Each row of Y is roughly a mix of the hidden directions of one of a few groups; some rows fit no group.
Y (119 x 12):
[[ -7   6  18  -2 -16  21  17  -3  21   7 -24 -11]
 [-13  -5  -8 -11  19   8  -4 -19  -9 -12  27 -20]
 [-13  -7 -19   7   2   3  22 -24  12  10 -21 -11]
 [ 17   8 -11  11 -18   6 -13  35 -11  -2   2  -7]
 [ 17  -2  -2  -8 -11   0   0  19   0 -37 -18   5]
 [  7  11  -6 -16  -7 -14  -3  -2  26 -25  20  11]
 [-21 -10 -17  -7   0  -7  -5  24  -2   9  29   9]
 [ -8   6   3  -8  13   7  -2 -29  -6 -20  21 -21]
 [ 19  21  18   8 -19   1  -3  -8 -17   9 -15 -19]
 [-15  -8  -4  15 -10   9   2  -2   9  29   2 -30]
 [  9   0   5  20 -27  -8  -2   0  16   4 -21  23]
 [ 17  22  15 -11  -1 -16 -11   9 -24 -10   3  18]
 [  7  11   2  21 -25  14  -2  23  -3  12  -5 -20]
 [ 16   5 -18 -18   0  18   5  18 -30  -8  -6  -1]
 [-12   7   8   2   3   2 -18 -29  -2 -18  23 -16]
 [ -8  -7 -16  -7  25  18   5 -27  -5  18   9  -4]
 [ -2 -25 -15  -2  12  -5  10 -19  12  -6  13  26]
 [ 36   2  13 -12  -4   4  -7 -12  12 -24   3  -2]
 [ -6  -3   3   4 -23  -4  18  24  -4   0 -32  -1]
 [-22  -1  10   9  -8  -1  12  32   8  23  -6  -4]
 [ 17   1   2  28  -2 -18  -8  21   3  -6 -22   9]
 [ -5  -1 -10  -5  16  10  23   0 -12   8  30 -20]
 [-18   8   4  13   6   1  34  -4  13  19 -11 -10]
 [  7  10  13   0   6  10 -35  -8  -8   7  22 -14]
 [ -9  -9  10 -15  36   1   4   1  -5  18  -5  19]
 [-17 -15 -15 -20   5   4  34   4   4  10  -1   9]
 [-30 -10  10  12   5  10   9  -4  -5  15   8 -28]
 [ 10  -9   2  17  12  -5   7   3 -13  13 -39   8]
 [ 12   5 -28   6  13  10   0 -20 -16  22   8 -10]
 [  8  -4  19  10  -4 -11  -3   7  18  30 -25   2]
 [ 14  19   6 -27   6 -12   0   0 -10 -13  -8  26]
 [-22   5  14 -28  -8 -20  -1  12   3  -4   2  20]
 [-28   2   0  -5   7   3  -8 -23   0 -20  24   9]
 [ 24  11  15   8  -8 -15 -12  -8   9 -20 -11  22]
 [-18  -5  13   3  -4 -18 -25  -3  24  -3   5  21]
 [ -3   1   0 -31  15   3   2  14 -11 -21  -9  23]
 [ -1  10  17 -29  12 -10  -5   1  -5 -12   3  29]
 [ 16  -2   5   6  -5  -8  -1  31   3  18 -21  20]
 [ -3 -20 -12 -11  22   7 -13   8 -16 -21  17   8]
 [  5   8 -24 -11 -15  -3  13  -4  13 -14 -21  23]
 [  8  -2  21   8 -22  -3   6  25  26   1  -6 -11]
 [ 12   9   8   8  -9  -4  -8   4  -6 -10  32 -30]
 [-19   2   5 -24  24  13   8  14 -14  10   1  16]
 [-26 -19   1  -4  21   4   3  -5  13  17 -10  21]
 [ -3  -5  14  21  24 -10  -3  -1 -31  14 -11  -1]
 [ -2  -4  10 -19  23 -16  20 -26   1  -3  -8  13]
 [ -2  -6 -11 -10  -5  -5  -9  16   2   4 -28  33]
 [ -8 -19  -5  26 -15   7  -2  23   3 -10  -2 -22]
 [ 10   7  16  18 -21  -7  -1  -7  10  19 -28  -8]
 [  6  -5  18  12  -6 -11 -17  23 -16   7 -26 -10]
 [  0  17  10 -17  13 -19  -6   0  -9 -35   4  -3]
 [ 16   1 -14  -2 -10  21  27   4  -4  14 -18 -17]
 [  0  20   8  -5   7  13  15  10 -14   2 -10 -35]
 [-25 -18  -1  -2  30  -1  -3   0   0  -3  23  11]
 [ -8  -7  -6  -8  15  -6 -30   0 -14 -15  27  -8]
 [  7   5   5  19 -27   4  10  -5   6  18  -9 -28]
 [ -1   4   3  -7  -4  15  39   2  -2   5 -21 -15]
 [ -2  -1   5   7 -26  -9 -20  20   9 -29  -1   7]
 [ 10 -12   0   5  -1  27  10 -10 -10 -23 -15 -23]
 [ -1  -1   2  14   3  15  20  -4  14  39  -4  -1]
 [ 20   2  -6  -7   9   1  17  22 -18  24 -18  -1]
 [ 16  29   7  -9  -4   2  -4   9   0  33   7   7]
 [ -2  -3   6 -14  12  -9  -5  -2  17   4 -24  34]
 [ 14  21  22  -8   5   6 -13  17 -18   2  -4 -23]
 [-13 -13  -1  13 -10  -3   7 -28   8 -25 -17 -10]
 [-15 -18  17  -2  21  -6 -19  -2  20   2  -4  21]
 [-25 -11  18  19  12 -13 -12  -7   5  12  20  -4]
 [ -5 -11  13  -5 -11   1  -3  39  20 -11  -1   3]
 [-13   1  -7  -8  15  12  -8  -8 -16  -7  22 -31]
 [  4  25 -10  -8 -19 -11  21 -19   8   4 -14  12]
 [ -5   2  -2  31 -26  10 -14  10  -7  -1   2 -21]
 [  6   0 -11   2 -15  -3 -14  16   1 -25  30 -13]
 [-21   3 -20  -4  -4   7  30 -13  -2  21  -6   8]
 [  4   2 -22  19   7   5  11 -10 -27  17  -4 -20]
 [  1  -9   9   1  -9 -17 -19  -9   6 -37   7  10]
 [-21  -3  -4 -22  20   7  26 -10   0   6  15  -8]
 [-23  -7  -7   2 -20  -6  21   7  15  17 -14  16]
 [ 12   1   8   9 -10 -12   1  16   4  32 -27   3]
 [ -5  -1 -15 -24  -2  -8   5  33 -17 -11 -11  -3]
 [ 18  15  -3 -27   9  12  14   3 -18   5 -19  11]
 [-20  17  -2  -3   2  13  11   6 -10  11   0 -36]
 [  1  -9  13 -12  14   0   1  -9 -19 -36   6 -15]
 [ -5  -2  14  -6  16   8  -8 -27  -8 -17  23 -18]
 [ -8   9 -23 -18 -12  -3   7   1   1  -2 -17  32]
 [  1  -2  27 -22  26  -9  -8  12 -13  -6  13   2]
 [ -1   1  17  11 -18   3  -6   5   7  26  14 -29]
 [  2  20 -10 -24  13   0   7 -24  -2  13  -9  20]
 [ 12 -20   4  -3  -1   0  22  14  13 -23 -21 -12]
 [ -3   1 -18 -15  19   8  19   0  -9 -13  31  -6]
 [ -5  16 -14 -31  13   8   1  -4   5   9  -6  27]
 [ 17  15 -15 -15  17   4  11 -17  -3  30   1   3]
 [  6  -5  -3 -23  19  -3 -15  25 -11  -9   7  21]
 [-20   4  23  -4   9   5   3 -29  18  13  11  -2]
 [-24 -18  13 -11  14  -3  -5 -18   1 -25   5  13]
 [ -9  -5 -18  -6   4  -7   6  18  13  31   3  24]
 [  3  -9  -2  -8  19   2 -23  -3 -20 -20  22 -16]
 [ 11  -5  28  10  12   2 -19  10 -13   9  10 -23]
 [  6  -8  -6  13  -9  -5  13   7  10  23 -36   5]
 [ -7  17  15 -23   1 -14 -19  12 -14 -21   6  -6]
 [  6  -2 -19  12 -19   6  18 -11  21  13 -14  19]
 [ -9  -4  29  -4 -18  -5 -10  14  19 -22  -1   9]
 [-29  -6  -8   5   9  -4  -5   7   8  31  18   6]
 [ -8 -18 -14   4  21   6   7 -34   2   9   9 -10]
 [  8   1   1  31 -27  -5   4  -3   7   7 -10 -24]
 [ -2 -20   6  -1  24  -6   3 -25   3 -17  21  11]
 [  8  18  -1   5  20  14  -9 -21   6  18  22 -15]
 [ 10  -6   7   4 -10 -17  -8  -9  17  -8  -3  38]
 [ -4  -5 -12  -9  15  23  29  -2 -14  18   0 -12]
 [-24   3  29 -14  14  -8   0  -8 -15  -3   3  18]
 [ -1   1   4  17 -14   9  17  -7   9  23   5 -32]
 [ -7   6   8 -29 -12 -16   4  16   6   1  -6  29]
 [  5 -15  10  23 -22  -5 -12   7  10 -24   5 -16]
 [-10   4   3  13   5  18  -7 -11 -11   4  10 -39]
 [-10 -13   3  19  -3  -8 -18 -31   7  -7  20  -7]
 [ 25  18 -23   6  -1  13   0  -7 -12  22   2 -13]
 [-19  13 -15 -12   5  -4   7   1  18  31  12  13]
 [ -1  -9 -19   4  -3 -18  15   7  17   4  -9  33]
 [  5  10 -28   5   0  12 -16   5   1  30  18   0]
 [ 12  -5  -5   2  -4 -23  -7  13  22  -6 -21  25]]
Here is one row of each group, with its name. Which group are the others in?
[-17   0 -16 -15  -2  -9 -16   4   6 -25  -2  28] : <113>
[-22 -11 -11  -4 -11  -1   3  -4  32   9 -11  22] : <116>
[-26  -6   3 -19  19   6  11 -11  -7  -2  22 -16] : <12>

[ -3 -16 -14 -23 -10   8  22  19  -3  15 -12  13] : <12>
[-13 -11  10   3  29  -1 -12  -8  -6 -18  27  -2] : <116>
[ 18   2   9   3 -10  -9  -6   4  12   7 -39  14] : <116>
[ -7  18   6 -19  20 -20  -2  10 -10 -27   5  -8] : <12>
[ 21   9  16 -13 -13  -5  -3  16   0 -31 -11  10] : <113>
[ -1   8  -2 -20  19   3  -4 -14  -4 -33  16  13] : <116>
[-15 -12 -31  -4   1   9  -5 -19   6   7  26   1] : <12>
[ -5   5 -20 -14  -3   4  17 -30   6 -25   7  -2] : <12>
[ 13   1  -7   7 -11 -25  -8   7  17 -14 -21  22] : <116>
[  8  11   8   9  30  13  19 -10   3  19   6 -18] : <12>
[-11 -24 -15  27  -7  12  19  -5   3  10 -10 -11] : <12>
